In the data rows, 128 means zero.
Some points, each followed by its number:
[111 144  98 132 128 128 140 143 147 119 114 140 128 172  95 110 122 120
 119 146 154 112 117 100 126 117 129 135 122 148 137 107  94 146 158 140
 101 150 100 136  93  89 127 128  96  98 107 159] 0
[165  92 130 148 147  52 118 138  57 118  92 139 115 152 131 129 116 105
 114 102  96 153  77 146 127 142 135 127 134 164 138  63 118 127 116 136
 174 179 124 165  87 145 102 104 172 147 157  88] 1
[123 143 109 135 142 140 150 128 129 127 138 126 128 165 127 117 142 117
 125 122 136 118 137 112 146 139 127 160 119 101 124 108  75 133 120 152
 168 174  88 101 131 133  58 110 104 137 132 129] 2
[119 133 105 138 169 106 114 150 162 116 164 120  98 140 144 120 146 119
 167  97 136 125 134 155 108 137 132 127 155 135 143  87 105 116 200  99
 108 162 124 163  63 110 140 139 203 118 143 109] 3
[102 144 130 108 102 129 130 116 136 118 143 109 128  99 135 144 119 125
 149 140 145 119 127 127 148  99 147 105 107 155 125 174 110 116 142 162
 126  90 159 110 146 131 160 143 134 145 130  90] 4
[153 110 141 161 145  76 126 142  98 135  94 211 235 235  96 116 122 141
  89 171 106 148  82 169 160 121 128 158 132 156 127 112  93 150 110 133
 131 149 114 131 127 117 154 133  93 108 116 139] 5
[162 146 152 143 136 132 107 141 105 164 104  94 144 113 152 127  95 144
 138 145  84 120 136 101 132 139  94  83 124 103 133 101  92 137 116 109
  91 150  97 142 109 107 132 164 124 121 133 147] 6
[109 134 131 138 112 116 117 117 149 133 142  90 116 130 153 124 124 120
 143 122 140 109 143 125 119 104 150 101 108 145 143 116 103 128 125 114
 171 117 131 115 111 143 165 114 113 127 126 135] 7
[ 88 126  97 111 114 142  81 113 139 109 128 134 110 123 150 124 128 126
 102 123 135 126 113 154 151 114 126 123 142 131 147 141  56 102 126 104
 149  93 148 123 169 158 136 121  97 147 142 125] 8
[111 135  84  89  97 176 134  99 163 120 122 158 125 109 132 145 119 116
 151  97 159  98 181 150 140 116 146 123 109 115 136 191 139 112 153 142
 127 101 156 115 155 128 123 170  97 152 131  90] 9
[ 91 127 140 134 130 135 158 129 141 136 117 148 147 171 112 114 114 123
 130 134 122 126 116 109 120 124 131 142 125 158 111 170 177 155 126 166
 138 167  66 103  99 132 149 106 148  91  84 108] 10
[103 128 118 130 119 126 144 132 142 114 136 121 131 108 122 134 141 104
 144 105 140 111 118 147 152  88 157  94 137 134 146  90 166 146 100 119
 187 104 116  95  97 141 113 115 148 145 178  98] 11
[108 124  83 115 126 136 114 115 165 153 148  95 140 145 127 115 135 135
 104 120 123 144 112  95 123 127 121 137 136 141  89 122  57 140 138 143
 120 133 127 131 142 136 124 131  59  97 120 151] 12
[152 123 149 124 151 117 180 136 140  97 143 116 129 167 123 113 141 118
 118 162 148 107 108 107 130 164 109 185 131 156 123 120 153 149 128 173
 115 171  82  99 103 107 119 131 106 102 102 118] 13
[143  78 150  94 120 135 155 128  51 115 102 207 138  69 157 134 136 118
 137 124 132 155 153 123 132 158 141 139 110 110 103 142 160 123  81 150
 136  99 147 138 139 148 130 131  75 128 130 150] 14
[101 145  94 129 123 162 151 110 148 144 114 148 125 141  84 119  88 114
 135 124 174 112 147 102 125 127 116 139 144 136  92 195 134 117 133 135
 123 140 135 133 129 123 114 143 124 131 105 101] 15
[155 114 127 111 110 155 129 114 111  86 131  87 117 114  98 138 118 140
 105 139 146  98  93 103 145 166 123 127 106  69 110 133 159 141 149 143
 129  80 141 128 128  97 117 144 136 116 126 163] 16
[162 131 155 118 123 169 136 144 110 133 118 104 132 115 150 135 113 120
 122 146  85 104 144 126 116 138 124  99 166  99 111 112 195 190 150  96
 102 141  66 104  92  92 127 158 139 120 147 120] 17
[179 117 156 127 120  90 130 143 103  99 133 183 114  85 135 130 135 137
 110 146  92 188 120 108 114 142 137 163 120 158 115  94 130 144 124 119
 137 109  85 122 108 146 102  96 131 148 103 141] 18
[ 84 118 155 141 114 138 156 136 120 132 130  98 112 120 143 133 130 120
 134 126 125 143 137 131 138 110 152 128 130 152 161 143 189 122 118 144
 151 117 107  99 101 126 161 122 172 152 131  91] 19
[ 80 168 114 145 137 125 125 132 167 138 136 139 123 158 130 111 118 129
 126 123 152 112 151 114 117 104 121 157 133 146 119 109  88 151 174 156
 130 147 142 150 170 135 136 119 128 157 121  85] 20
[ 97 133 124 112 110 131 110 126 136 112 115 192 160  70 165 131 129 135
 126 148 126 143 162 114 126 145 139 126 102 120 101 140  76  90 132 137
 102  98 148 157 154 133 129 142 110 130 114 164] 21
[101 139 111 118 103 170 141 106 161  91 123 199 121  99 134 106 153 125
 141 119 147 141 178 117 135 129 120 144 120 105  76 168 163  91 147 102
 130 103  99 132  84 140 130 117 128 132 153 156] 22
[107 125 133 123 109 106 129 140 135 128 149 144 130 108 140 133 137 123
 135 130 122 129 132 119 141  94 140  89 110 109 150 123 162 134  84 101
 138 111 165 133 180 124 168 133 129 173 143  90] 23
[111 118 126 130  98  98 145 127 146 108 158 113 122 108 131 141 132 103
 116 114 128 127 137 143 135 101 139 116 117  96 113 101 147 166 127 123
 176 111 114 101  87 118  96 111  99  90 128 149] 24
[111 135 129 136 132 134 117 144 122 112 108 186 149  93 133 134 167 134
 137 127 130 160 137 102 116 134 122 110 124 170  87 165 155 128 181 122
 146 118  93 111 102 152 105  97 131 131 115 159] 25
[128 149 134 145 132 170 135 130 150 164 136 118 138 115 148 133 119 129
 154 111 121 114 180 117 117 127 109 116 139 108 115 159 140 123 165 114
  98 144 117 121 122 126 145 161 148  90 118 154] 26
[151  94 139 115  99 101 130 148 144 118 150 100 126 119 142 142 127 127
 133 132 126 111 148 142 167  99 164 130 105 105 134 125 168 150 142 130
 130 111 116 112 102 138 137 135 138 105 110 119] 27
[110 109 123 130 134 100 123 129  79 103  95 147 118 104 111 140 177 144
 117 156 119 104  86 136 113 161 128 206 116 113 158 107 112 160  92 154
 126  96 152  98 174 110 168 125 167 107 124 157] 28
[115 123 102 149 167 133 140 141 134 134 150 131 113 165 101 109 125 108
 127 140 135 127 118  75 147 115 125 141 114 164 121  81 107 169 119 132
 100 157 115 143 146 114  90 130 134 123 106 133] 29
[129 142 136 130 106 128 108 123 131 141 165 197 143 108 138 133 178 169
 142  93 144 203 113 103 123 146 124 169 165 128 102 147 114 126 133 104
 133 121 141 144 144 151 140 110 108 129 126 140] 30
[146 115 148 140 104 111 104 133  81 127 116 140 106 139 111 112  92 138
  86 163  89 124  44 122 128 152 118 120 125 114 158  81 121 133  91 120
 107  99 156 108 173 101 152 119 152 128 118 164] 31
[143 117 132  99  99 102 134 130 137 140 153  76 119 126 128 126 131 112
 126 129 141 109 138 151 155 109 134 112 107 111 120 131 154 149 124  95
 114 106 158 107 169 143 150 129  99 148 116 132] 32
[173 130 133 140 124 111 129 113 152 139 139 138 101 114 142 126 136 104
 117 118 113  99 125 144 152  90 125 117 140 158 144 102 113 114 152 141
 139  96 141 108 119 141 140 175 113 154 138 115] 33
[ 93 156 119 148 153  99 128 121 120 138 127 160 125 132 127  97 110 111
 127  99 143 137 139 130 100 131 111  73 115 161 110 139 121 124 183 123
 161 187 103 148  97 151 118  90 174 136 138  86] 34
[120 142 104 128 136 120 151 127 113 141 124  97 129 147  96 122 121 105
 124 161 141 130 146 119 115 121 121 138 119 164 138 128 151 116  81 219
 135 132 154 139 180 115 123 109 133 169 116  88] 35
[116 118  79  99 123 168 126 107 152 126 121 110 125 141 130 133 142 114
 173  67 164 103 171 146 106 135 126  94 139  96 101 166 120  95 155 106
 121 157 130 144  88 134 140 118 169 135 142 110] 36
[109 164 143 113 136 155 135 108 103  92 129 163 134 112 108 145 126 140
  90 137 132 124 114 119 114 147 108 117 100 120 175 144 181 110  98 144
 121  86 137 116 177  98 132 109 152 124 131 161] 37
[127 142 138 111 128 117 126 121 113 116 130 144 108 126  90 122  95 153
 106 148 144 127  91 112  94 143 134 146 103 127 161  70 121 160 114 111
 141 106 109  98 148 135 123  84 158 146  97 138] 38
[117 146 131 132 117 144 116 113 144 117 129 162 130 116 138 157 141 140
 125 144 137 148 160  88 132 144 132 124  94 162  94 156 138 134 149 132
 154  96 109 114  92 156 107  97 159 152 116 143] 39
[ 73 118 102 132 113 126 108  92 106 120 148 121 118 106 144 158 120 143
 141 106 149 114 144 143 173 104 163 143 121 136 125 146 133  80  84 143
 146  95 144 131 135 138 126 153 134 138 119  94] 40
[107 161 112  89 109 173 143 127 186 147 135  61 129 108 145 146 137 121
 139 111 177 103 162 162 142  90 142 134 120 113 144 185 141 131 156 144
 116 111 128 103 139 128 146 137 105 136 128 101] 41
[154 141  94 115 114 127 105 114 117 129 107 131 120 142  79 123  91 153
  97 135 154  93 106 140 128 132 116 125  99  88 149 119  82 118 128 124
 126  72 201 111 214 131 140 127 115 151 149 176] 42
[106 125 143 117 137 126 139 135 128 128 146 102 130 112 136 142 137 147
 128 143 128 105 139 114 143  90 173  59  86 132 168 130 144 116 117 120
 137 104  91 111  95 129 147 133 139 131 120 103] 43
[143 150 174 168 163 158 110 130 127 136 135 111 163 114 132 123 126 123
 139 134  80 129 138  98 115 133 112  91 148 142 116 121 163 137 116 143
 107 129  99 114  89 120 127 179 121 117 138 151] 44
[119  67 113 223 126 161 148  58 170 144 115 112 119 113 140 130 108 129
 127 119 102 147 102 147 149 102 143 119 123 173 156 154 127  91 142  97
 213 128 112  71  87 148 104 170 139 146 118  99] 45
[104 121 113 111 123 136 120 136 144 150 101 119 128 166 106 113 127 115
 122 131 135 106 117 106 119 137 104 152 148 120  97 143  48 128 134 168
 124 171  99 112 127 129 127 119 106 123 111 117] 46
[177  84 125  96  98 142 121 142 129 146  99 146 143  85 152 137 118 124
 138 146 144 156 160 109 124 152 128 148 119  97  62 114 151 163 146 140
 151 123 134 116 126 159 122  93 147 133 121 140] 47
[ 98 116 111 128 114 115 114 134 112 145 155 109 125 104 161 143 116 129
 153 133 133 116 120 143 138 114 131 111  84  87 133 136 108 135 132 116
 139 102 126 117  89 130 132 156 140 137 130  99] 48
[ 91 163  96  86 124 184 157 113 170 129  91 122 118 175 112 131 122 109
 148 122 174 110 158 110 129 124 104 178 146 115 100 186 126 112 168 136
  97 138 141 142 120 116 118 134  68 118 102 116] 49
[152  92  99 148 120  97 120 117 109 114 172 123 116 132 145 120 120 128
 172 102 109 129 116 121 107 127 133  76 136 145 111  95 150 119 122 136
 115 152 152 179 130 143 125 145 143 110 174 100] 50
[ 94 114 152 130 117 133 141 111 111 135 152  94 107 126 135 127 124 145
 125 141 132 123 130 155 147 102 154  97 120 147 165 149 181 159 108  95
 147 104 155 120 167 138 143 153 135 181 142  96] 51
[145 152  98 103 114 169 110 113 143 109 107 148 121 134  93 134 114 145
 103 130 135  95 112 126 123 141 138 138 130 102 129 114 147 149 190 119
 110  79 191 107 206 144 168 118 112 139 136 174] 52
[152 179 146 134 135 184 122 152 180 166 135 121 141 107 144 133 110 156
 139 137 105  92 175 119 110 118 101 121 135  95 151 141 149 161 163 158
 132 135  98 125 118 135 139 134 162 134 131 144] 53
[122 162 118  99 114 142  84 137  93 114 146 171 115 134  96 119 102 143
 124 146 132  79 123 116 106 146 125 118 132  90 139 124 108 128 113 144
 113  78 188 122 225 104 137 106 174 195 120 128] 54
[172 171 143  13 106  88 125 161  78 133 120 109 101 129 134 120 127 115
 125 150 143 105 155 143 171  95 151 126 112  51 166 132 117 131  95 100
 123 110 152 116 129 134 149 165 103 148 135 125] 55
[ 95 120 146 132 131 118 100 118 132 138 134  70 128 119 144 106 121 128
 114 130 113 108 117 130 144 100 157 121 130 142 183 105  98 114 146 116
 110  85 167 117 133 132 155 147 102 143 116 105] 56
[172  85 140 185 150  28 104 144  68 110 109 113 116 164 137 110 132 123
 103 119  71 136  84 166 114 155 136 116 126 147 127  70 106 124 107 111
 149 159 131 158  98 155 101  88 164 124 161 130] 57
[174  97 146 136 149 138 109 131 161 104 128 211 130  89 144 134 153 122
 136 148  90 166 124 116 114 138 127 118 107 160 146 123 119 125 163 107
 125  94 158 153 137 111 141 160 125 129 105 136] 58
[121 174 107 112 143 167 131 106  98 113 103 144 114 126 113 140 129 126
 105 146 140  95 117 107 128 137 129 115 127 131 179 152 136  98  93 162
  96 125 117  80 113 108 149 111 164  97 142 145] 59
[ 98 128 153 136 125 121 167 142 119 153  71 115 126 131 125 151 230 131
 125 101 127 213  54 155 139 116 157 214 112 131 159 138 138 106 116 130
 149 125 104  83  93 114 124 102 153 151 122  94] 60
[130  66 109 202 119 165 136  95 169 103 120 169 147  99 161 142 143 135
 130 126 109 173 119 120 119 135 102 155 104 188 133 128 142 109 179 108
 122 113 129 150 129 126  92 170 106 131 126 121] 61
[115 145 135 129 141 120 144 146 148 129 128 136 131 162 124 126 119 115
  96 158 127 114 106  91 107 124 100 118 146 150 133 133 112 147 141 141
 109 152 115 130 141 113 137 118  93 132  97 152] 62
[116 140 111  87  90 137 112 126 126 117 132 151 107 146  85 127 112 140
 133 158 149 111 112 107 109 123 142 116 110  55 158 122  85 132 140 118
 118  75 176 125 199 117 142 114 152 132 131 188] 63
[ 98 157 101  99 134 177 118 127 168 158 146 117 100 134 140 141 136 105
 150 107 149 103 152 152 107 137 131 125 123  89 124 175 143 116 184 136
 171 164 102 163  93 155 110  82 170 119 191 115] 64
[130 136 125 125 154  90 157 110 118  68 153 138 124 136 139 107 147 134
 122  88 131 118 135 168 127 122 143 103 137 169 135 131 159  83 123 104
 154 176  93 130  96 146  89 134 183 134 183  94] 65
[141 139 123 100 110  99 119 127 126 141 151  83 137 103 131 149 110 109
 154 117 128 122 138 168 157  86 134 123 107 102 158 116  61  99 130 131
 143 116  96 110 124 111 143 133 104 138 117 148] 66
[ 82 145 109 113 127 120  85 101 141 138 148 106 111 128 138 146 109 133
 153 127 129 128 119 149 143 100 146  97 121 112 152 155  61 104 126 108
 160 102 149 110 165 124 152 138  91 145 153 107] 67
[197 128 174 154 151 128 162 156 117 139 121  97 141 121 115 121 108 133
 131 132  92 131 139 108 128 150 109 123 150 141 122 105 186 131 106  93
 104 139 116 134 119 114 113 149 146 126 110 129] 68
[188 144 172 165 130 135 138 129 132 135 125 110 139 112 126 122 122 139
 142 144  70 123 136 100  95 150 116 126 139 153 114 157 196 151 115 123
 129 192  58 115  73 115 106 114 175 120 120 121] 69
[110 120 131 126 142 117 158 119 143 170 119 137 129 144 104 142  95 113
 120 150 129 128 105 115 115 118 125 133 125 158 142 117  79 118 152 149
 137 161 103 146 132 122 115 128 100 127  98 140] 70
[174 113 119 120 131  92 139 168 109 130 167 100 119 133 127 113 129 114
 153  97 124 157 120 139 120 134 120 114 110 123 103 102 179 141 148 131
 169 152  92 130  60 128 110  86 224 136 160 111] 71
[121 110 110 114 133 108 111 144 147 171 136 137 112 127 114 129 149 121
 157 103 141 120 171 123 115 127 143 117 123 124 111 144 134 125 183 111
 100 144 152 167 106 129 143 150 120 118 127  97] 72
[191 149 194 155 134 136 156 166 118 189  99  99 161  94 142 131 109 155
 110 121  91 103 135 120 133 123 126 108 146 148 135 115 209 165 128 105
 104 145 144 144 148 137 128 147 111  90 137 135] 73
[ 90 128 124 114 136 141 103 114 126 114 110 139 124  84 154 140 130 146
 154 131 108 150 177 108 128 147 124 118 120 125  88 120  76  81 134 129
 102  89 157 139 147 148 107 166 107 132 107 148] 74
[178 143 161 114 129 136 143 151 136 105  99 154 121  85 151 149 144 140
 128 158 128 153 142 114 122 152 138 135 121 124 138  96 125 175 167 119
 112 109 116 124 109 141 132 121 112 130 133 157] 75
[124 122 131 163 137 167 130 121 115 131 150  91 147 118 138 130 105 141
 141 116  78 120 141 126 105 118 113 109 151 145 115 129 151  99  90 123
 131 161  95 101 133 130 130  96 163 126 153 142] 76
[126 129 104 118 149 103 118 131 130 154 161  61 205 225 126  97 146 118
  80  98 124 132 135 209 190 151 135 114 143 122 101 118 131 116 148 164
 152 159 157 162 108 151 149  81 137 107 164 116] 77
[152 154 148 108 139 171 146 167 179 126 123  96 156 112 119 132  94 133
 125 134  96 129 152 143 119 130 114 119 123 104 125 144 143 152 175 136
 151 171  80  97  93 143 111  87 156 129 153 133] 78
[152 183 139  29 102  91 117 159  91 121 168 105  99 119 136 140 123 137
 136 148 148 115 159 150 161  86 137 151 117 102 134 123 116 115  76 133
 146  82 165 124 161 143 150 131 104 157 143 112] 79
Which two points above are nearest to each new point, looking only along the 5 directions in which the numbered points spread most? Their numbers follow each, smallest number first.
[120 125 157 109 113 127 143 134 112  93 141 167 135  92 153 127 135 120
 122 136 143 154 152 122 114 132 120  94  93 148 116 133 166 151 127  99
 101 100 153 163 160 143 114 160 105 139 131 178] 14 47
[162 150 121 142 143 105  81 157 168 123 122  95 114 143 124 103 120 111
 147 115 137 114 134 143 123 151 126 128 130 139 123  94 121 121 195 136
 111 133 167 184 134 160 138 114 123 133 143 135] 2 35
[111  93  95 121 132 106 106 139 134 143 150 127 134 128 128 137 134  85
 150 107 137 131 131 155 108 119 134 101 142 109 115 118  74  87 147 113
 136 161 152 176 136 149 144  88 141 116 160 119] 7 33
[123 149 100 133  90 141 167 130 101 123 137 100 107 159 123 149 127 113
 144 118 175 106 167 109 129 119 128 169 128 111  90 130 149 135  81 143
  99 153 113 127 122 103 103 153  80 136 114 137] 59 72
[137 134 120 135 130 106 110 121 146 141 136 108 117 109 126 136 132 125
 132 123 150 127 142 143 133 112 131 121 112  92 141 125  69 108 103 130
 157 132  87  98  81 132 124 111 162 118 104  71] 7 24
[144 112 121 148 127 135 169 126 140 153 130 168 144 162 107 120  94 114
 104 141 135 110 118  84 138 122 127 127 134 116  99 114 146 187 137 155
 108 128 143 142 155 131 126 147 142 155  99 104] 59 62
[150 121 163 161 129 139 118 158 137  90 150  99 150 106 118 134 112 143
 146 123  73 111 137 111 128 120 106  87 148 108 109 109 109 129 134  86
 105 164  66  92  89 128 133 113 129  69 144 175] 44 68
[161 131 135 138 155 113 145 156 130 116 157 111 122 155 122 111 137 106
 167 106 143 113 135 156 118 129 145 120 129 126 148 101 177 118 140 119
 130 170 139 164 116 132 142 119 168 130 134 106] 24 76
[195 128 140 137 144 141 113 138 119 133 118 112 143 116 139 135 112 139
 136 111  86 116 137  99 116 135 112  77 157 148 101 102 136 117 107 103
 118 130 161 141 156 156 142 111  75  75 159 125] 6 59
[105 168 115 140 144 131 116  95 149 143 106 193 143 169 115 132  98 102
 112 153 150 137 132 130 145 166 129 149 125 155 119 125  68 114 126  91
  98 115 155 139 154 105 119 149  75 123 138 159] 12 70
[120 101 155 106 106 119 130 106  76 126 120 110 115 102 150 144 116 125
 136 125 117 115 130 168 157 116 147 121 111 112 147 158 121 106  44 134
 130  90 159 131 149 144 135 169  93 154 137 130] 23 51
[123 113 151 160 133  71 112 146 117 134 120  97 110 124 138 147 123 122
 121 140 108 149  95 154 153 101 125 135 115 171 162  63 123 129  89 155
 150 121 109  96 107 131 142 101 137 151 154 109] 1 50
[182 144 136  90 116 132 154 147 108 134 126 139 132 158 141 118 125 144
 102 134 156 141 121 110 118 126 119 151 140  82 104 116 128 142 103 169
 159 173  88 112 110 106  53 123 136 119  65 102] 6 13
[110 173 148  85 116 111 116 166  99 104 107 182 152  81 153 164 151 136
 127 122 147 144 165 133 122 149 133 152 106  87 120  78 133 149 126 110
  88 103 151 147 140 146 106 168 111 127 117 150] 14 37
[118 135 134 157 147 138 104 136 126 107 111 101 158 102 122 137 106 107
 133 120 103  99 148  92 115 128  90  99 159 127 118 147  77 130 114 123
 129 120 139 142 156 124 141 138 129 104 110 157] 59 62
[133 123 141 108 126 124 120 120 108 114 132 170 135  84 157 149 140 120
 136 149 129 161 160 108 113 146 140 120 134 118 107 104 135 129 116 119
 109  70 126 132 141 124 117 154 122 143 163 126] 14 58
[150  97 130 122 129  89 130 147 146 174 119 119 106 145 113 128 131 103
 143  92 129 101 142 156  92 145 133  87 139  93  87 107 152 177 163 110
  97 144 159 175 102 122 109 141 156 145 147  88] 24 76
[106 124 137 132 137 118 111 112 118 116 126 110 126 100 133 133 116 106
 146 125 143 118 146 123 151 104 148  98 124 121 177 133 137 116 153 120
 159 109 127 131 122 127 132 149 118 117 135 115] 7 48
[ 97 155 142 156 122 120 125 105 114 171  76 123 130 110 216 144 210 142
 161 130 132 115 118 161 149 147 144 192 123 140 154 140 138 111 118 111
 119  95 151 108 127 112 122 168 115 113 145 127] 33 48
[168 111 103 132 132 111 126  99 129 128 144 125 115 135 125 134 126 119
 154 122 116 118 144 127 101 137 135  95 126 138 113 133 157 120 128  54
 135 160 172 197 112 135 139 121 149 107 121 113] 24 50
[141 142  89 125 135  95 124 121 119 113 120 130 130 198 108 118 105 133
 131 144 151 117 127 114 143 123 131 134 135 124 118  98  53 109 113 139
 120 149 162 130 174 130 124 139 117 172 119  93] 12 35
[196 117 153 179 131 158 134 155 130 128 117  97 131 113 149 103  99 126
 120 145  86 106 155 102 120 130  93  83 147 172 114 138 173 148 123 155
 100 142 121 135 125 107 108 167 140 104 129 134] 44 68
[153 132 133 124 155 137 119 155 159 116 178 152 117 148 124 108 237 140
 126 111 138 115 131 131 117 139 114 175 158 109 144 118 119 147 175 152
 135 146 151 175  93 134 135 132 153 127 132 105] 2 72
[ 96 134 129 104 123 136 125 116 118 115 113 149 121 137  88 130 126 142
 110 143 138 103 104 103 122 137 129 116  84  86 165 142 161 169  93 157
 111  97 122 101 122  91 155 113 193 127 127 141] 16 59
[ 82  82 158 130 149 125 102 122 150 111  92 106 107 109 136 151 113 120
 113 137 110 123  99 157 130 104 150 129 119 146 196 121 104 114 146 128
 124  91 125 109 137 134 127 147 123 157 110 108] 33 56
[164 120 157 152 135 159 142 143  90 172 122  90 147 119 130 138 103 125
 129 122  91 109 142 117 148 126 101 137 154 119  96 150 171 125  47 116
 138 137 143 150 157 141 124 138  89  92 133 152] 6 16
[186  97 113 127 139 117 111 125 119 138 140 122  94 150 129 119 135 127
 138 105 150 126 156 153 105 131 133  65 118 114  87 119 121 108 142 125
 112 162 116 154  49 133 158 131 132 127 143  99] 3 76
[136 140 130 139 132 102 130 113 109 124 162 130 111 140 108 138 120 125
 158 113 141 136 132 148 132 127 136 129 144 162 146 138 170 100 112 108
 103 130 177 196 123 127 104 166 127 128 143 115] 24 33
[130  89  98 118 132 130 133 142  80 138 120 121 128 133 129 125 138 135
 132 142 126 136 134 169 122 133 117 117 128 110 101 125 132 132 111  91
 146 157 114 143  61 122 148 112 199 134 131 118] 50 76
[109 142 124 139 158 102 136 143 124 119 119  85 100 141 123 127 135 149
 152 105 139 128 121 164 120 120 111 124 185 155 125 116 175 109 123 106
 134 140 185 216 139 148 146 117 109 102 145 108] 7 24
[144  64 121 213 147 188 168  64 195 152 136 146 137 160 117 126 122 122
 115 141 103 142  71 111 139 118 102 165 114 198 109 133 145 103 134 138
 127 162  95 126 118 116 129  92 103 124 103 141] 10 70
[153 117 120 112 119 117 132 112 130 139 137 114 114  96 139 139 132 106
 141 127 130 120 137 135 139 116 145 106 120 126 124 156 141 108  85  70
 120  68 200 142 180 134 126 149  51 124 124 141] 4 23
[ 83 157 115 140 116 111 105 120 136 108 127 153 129 124  84 122 136 126
  86 154 149 110 109 117 130 146 134 133 117 101 157 122 103 166 178 126
 162  99 137  88 169 148  87 108 142 114 162 154] 35 59
[114 128 140 138 129 124 107 117 113 144 126 104 110 110 132 136 126 115
 144 134 111 105 127 130 140 119 162  92  90 140 159 146 137 104 114 142
 161 108  69 105  76 144 147 111  88  94 121 183] 24 27
[155  92 128 145 160 117 131 132 165 139 135 130 135 162 110 129 107 110
  97 159 126 134  65 117 119 132 126 155 149 147 150 135  83 140 165 148
 116 161  91 117 109 119 123  94 123 130  86 108] 29 70
[184 113 139 130 130 160 107 143 142 127 121 111 147 121 106 112  99 142
 132 125  73 118 151 136 111 112  94  95 145  91  96 115 116 171 132 119
 145 145 114  94 131 153 132  90 177 102 138 126] 6 76
[ 98 142 122 109 112 111 123 120 128 159 138 106 125 130 131 148 124 133
 117 110 137 120 128 131 153  84 148  91 107  85 139 112 137 104  85 101
 111  80 140 116 125 111 151 161 126 127 129 115] 32 51
[136 120 105 115 150 113 103 135 110 152 139 112 122 144 135 126 116 132
 124 105 128 106 133 145 112 125 127 124 123 116 130  89  87 121 146 149
 104 143 171 183 159 137 135 139 144 108 117 127] 35 66
[153 136 144 172 153 124 114 146  89 138  54  94 144 110 133 122 211 178
 146 127  66 129 131 130 124 136 121 193 178 150 142 113 152 130 133 112
  92 124 124 135 143 130 119 128 127 103 136 132] 6 75
[102 130 107 136 138 124 107 123 140 116 127 157 132 152 121 138 158 127
 138 146 145 127 120 126 129 126 112 207 148 130 118 139  59 133 129 160
 128 150 138 134 150 122 128 131  91 118 119 153] 12 70
[143 143 103 109 121 132  70 114 123 117 130 149 107 120  92 104 122 156
 114 155 148  95 116 119 112 139 142 120 111  57 150 118  72 120 135 134
 103  99 105 111 126  93 114 135 163 124 155 160] 16 59
[180 109 134 102 129 141 168 137 145 119 161 163 131  95 144 146 214 131
 137 104 136 203 123 105 123 141 104 207 115 124 109 107 162 154 142 189
 115  97 104 109  86 143  75 147 147 127 133 149] 25 39
[ 96 144 128 129 120 150 173 141 141 144 125 132 117 154 101 107 100 122
 117 155 137 118 104 127 119 128 135 128 122 170 124 159 171 150 125 148
  99 133 152 130 153 125 104 139 122 169 128  86] 35 59
[122 133 135 121 109 135 155 124 118 107 121 185 118  91 148 147 151 137
 140  97 136 162 165 114 111 125 136 101 124 115 109 139 157 104 110 156
 138 127 112 133 114 133 130 131 109 150 133 148] 39 47
[ 95 133 147 130 111 131 163 120 114 141  63 106 111 113 154 131 204 139
 131 118 128 198  72 160 155 112 167 177 111 129 151 129 166 120 118 123
 136  74 187 139 171 138 135 150  69 151 152 140] 23 33
[ 98 141 114 122 112 105 129 116 133 124  92 132 118 142 135 116 124  96
  88 147 143 144  89 115 123 112 138 147 132 110  85 120  68 147 152 175
 118 162 134 140 158 135 119 121  65 107 104 135] 12 70
[167 169 135 108 113 116 127 107 119 126 133 193 133  75 168 134 131 128
 137 138 112 154 144 131 139 140 131 124 126  96 112  98  93 121 137 148
 108 107  96 127  72 116 107 148 162 128 128 137] 47 75
[118 125 112 144 143 139 102 134 141  89 147  90 100 131 132 125 130 113
 149 122 135 132 115 153 118 144 163  99 132 136 145 124  85  72 125 105
 119 141 151 184 146 132 130 143 123 123 125 109] 7 33
[112 120 126 110 117 151 117 121 130 148 121 142 114 103  88 144 104 153
  81 133 162 116 101 100  93 125 103 128 116  68 136 152  83 124 138 137
 103 101 144 109 162 103 129 156 156 126 109 144] 52 63
[ 80 136  94  81 106 148 101 116 133  81 177 137 100 111 189 133 227 132
 133 164 138 127  71 111 118 193 128 200 140 109 137 148 117 123 131 140
 131 106 134  92 142 115 169  81 157 121 116 133] 21 74
[ 75 122 130 131 109 115 138 131 144 135 129 104 109 116 153 137 124 117
 133 122 136 111 139 142 124 109 132  96 115 134 145 157 170 118 114 125
 118 103 178 121 154 137 143 143  81 120 113 113] 4 48
[ 78 132 117 136 113 116 137 115 129 147 112  47 115 130 121 173 186 193
 173 120 155 150 119 153 153 105 148 168 166 133 159 129 118 109 140 147
 166 136  97  71 100 120  95 109 134 148 162 111] 3 7
[ 83 155 139 131 113 123 133 131 115 122 149  98 120 108 141 146 128 146
 112 133 117 105 131 138 161 112 133 126 115 160 181 125 141 101 100  68
 150 115  95  90 101 145 141 112 136 155 169  93] 11 43
[125 130 116 126 133 128 118 126 130 118 113 203 141  88 137 152 139 141
 132 136 133 152 149  93 122 120 138  96 125 126 140  97  88 115 134 147
  99 112 123 138 122 120  84 148 120 142 126 162] 30 58
[108 119 113 131 121 133 111 140 148  89  14 197 145  89 128 137 152 110
 127  70 156 246  59 117 137 139 138 138 131 121  90 143  66 124 157 122
 142 114  86 109  76 144 115  99 155 148 160 145] 30 61
[168 104 153 133 117 153 115 127  90 143 105  97 151 125 142 114 101 131
 135 127  72 119 136 116 110 130 119 120 136 127 119 122 156 130  72 154
 128 174  58  84  73 114 130  93 198 108  99 106] 68 69
[108  88 139  98 114 141 136 114  85 136 121 142 101 129  82 107 120 142
 119 169 149 101 116 118 129 179 120 157 116  62 127 149 161 152  66 113
 128  87 176 119 208 113 153 120 101 131 150 173] 54 63
[100 118 141 114 138 150 124 122 123 118 130 185 131  91 147 144 131 127
 111 144 115 162 115 129 121 137 131 140 126 162 135 113 117 112 182 112
  80  95 141 146 155 130  93 159 110 136 111 141] 30 58
[102 112 139 153 109 115 134 109 119 122 143 134 113 116 127 126 134 133
 128 120 123 137 109 148 144  99 123 131  95 141 144 116 113 110  69 136
 172  89 120  91 117 143 131 126 118 120 119 126] 33 50
[154 102 146 135 151 101 119 150 124 139 121  99 123 153 138 117 127 107
 156 111 140 142 119 146 128 130 107 103 145  80 100  98 173 149 157  87
 121 144 176 189 146 148 152 112 129 146 121  91] 24 50
[118 122  93 133 148 101 112 146 135 113 149 119 132 121 127 119 128 111
 145 125 146 125 151 137 130 126 115 113 112 146 145 105  90 127 197  99
 125 133 193 186 140 139 145 148 208 176 129  49] 7 33
